In the data rows, 50 means zero.
Some points, each followed by its number:
[41, 52, 58, 57, 44, 33, 69, 52, 53, 49, 49, 43, 53, 30, 33, 42, 50, 43, 67, 48, 39, 40, 47, 46, 48, 56] 0
[46, 64, 54, 46, 56, 41, 65, 35, 29, 49, 64, 64, 49, 42, 41, 43, 48, 44, 54, 50, 29, 43, 40, 58, 40, 54] 1
[36, 45, 46, 42, 42, 41, 43, 55, 39, 55, 62, 65, 55, 52, 53, 35, 51, 65, 35, 54, 55, 63, 57, 66, 34, 55] 2
[29, 64, 49, 44, 53, 46, 67, 73, 16, 51, 60, 57, 53, 31, 65, 39, 56, 46, 23, 79, 40, 50, 56, 66, 58, 58] 3
[59, 54, 63, 49, 56, 48, 46, 48, 39, 64, 54, 47, 40, 46, 54, 61, 58, 60, 46, 45, 50, 66, 51, 73, 62, 55] 4
[55, 44, 52, 47, 52, 50, 53, 51, 49, 46, 52, 52, 47, 51, 49, 44, 47, 60, 40, 44, 57, 56, 47, 46, 50, 41] 5
[52, 49, 49, 45, 48, 59, 37, 55, 52, 47, 46, 49, 57, 59, 55, 55, 44, 53, 38, 51, 54, 56, 50, 40, 46, 48] 6
[68, 45, 47, 51, 62, 40, 51, 35, 60, 46, 49, 54, 50, 50, 54, 57, 53, 44, 58, 53, 42, 48, 65, 50, 61, 46] 7
[28, 62, 48, 65, 27, 89, 27, 48, 83, 57, 39, 16, 36, 43, 48, 54, 52, 33, 53, 70, 91, 65, 78, 58, 32, 37] 8
[61, 37, 55, 41, 51, 54, 49, 52, 46, 42, 50, 54, 46, 55, 47, 37, 48, 79, 30, 34, 71, 69, 44, 39, 47, 26] 9
Which point above is nearest to each new point by angle, seen from the average point of the numbered points? Its number follows each.
[31, 48, 72, 36, 52, 43, 40, 58, 63, 40, 36, 30, 66, 63, 38, 78, 60, 29, 81, 42, 39, 23, 28, 37, 38, 47] ~ 0
[27, 37, 71, 49, 60, 68, 53, 66, 74, 10, 28, 00, 45, 26, 56, 47, 39, 59, 38, 92, 99, 72, 80, 00, 56, 00] ~ 8
[57, 41, 43, 50, 55, 44, 49, 43, 57, 54, 49, 51, 53, 46, 52, 49, 40, 49, 72, 50, 43, 46, 47, 37, 60, 54] ~ 7
[44, 68, 76, 33, 56, 42, 57, 41, 41, 70, 49, 52, 55, 70, 54, 62, 81, 42, 40, 43, 20, 43, 58, 83, 70, 50] ~ 4
[46, 48, 55, 64, 53, 64, 26, 60, 80, 38, 49, 26, 49, 34, 29, 77, 30, 25, 73, 76, 55, 51, 57, 26, 31, 58] ~ 8
[00, 48, 96, 37, 61, 45, 20, 73, 81, 19, 17, 03, 74, 71, 19, 99, 77, 03, 99, 40, 55, 00, 03, 31, 15, 44] ~ 0
[55, 60, 53, 15, 52, 75, 25, 09, 34, 44, 58, 64, 65, 74, 49, 87, 10, 76, 64, 18, 23, 61, 00, 13, 46, 51] ~ 6
[53, 64, 53, 67, 21, 71, 65, 33, 30, 74, 51, 32, 42, 18, 50, 51, 24, 81, 42, 44, 49, 88, 33, 38, 76, 88] ~ 4
[43, 38, 56, 43, 56, 59, 24, 78, 45, 63, 59, 44, 51, 60, 60, 43, 42, 62, 21, 66, 69, 64, 41, 50, 50, 45] ~ 6
[44, 54, 50, 48, 52, 46, 56, 59, 37, 50, 54, 51, 51, 44, 56, 46, 51, 47, 41, 61, 45, 48, 50, 55, 54, 54] ~ 3
[72, 38, 53, 53, 62, 42, 48, 39, 67, 46, 43, 44, 40, 55, 52, 60, 57, 49, 69, 42, 59, 46, 63, 51, 61, 34] ~ 7
[99, 27, 86, 17, 74, 03, 55, 00, 83, 43, 64, 73, 78, 50, 45, 69, 65, 47, 63, 39, 10, 37, 99, 68, 80, 44] ~ 7
[53, 64, 51, 67, 28, 67, 64, 36, 35, 68, 52, 37, 39, 31, 48, 50, 31, 72, 39, 48, 49, 74, 39, 46, 71, 78] ~ 4
[55, 60, 41, 41, 46, 52, 74, 23, 39, 41, 54, 68, 52, 53, 51, 43, 48, 55, 52, 47, 31, 54, 59, 52, 47, 43] ~ 1
[72, 55, 12, 77, 10, 60, 73, 36, 74, 31, 15, 45, 64, 41, 53, 39, 47, 52, 58, 24, 57, 55, 92, 08, 55, 57] ~ 7
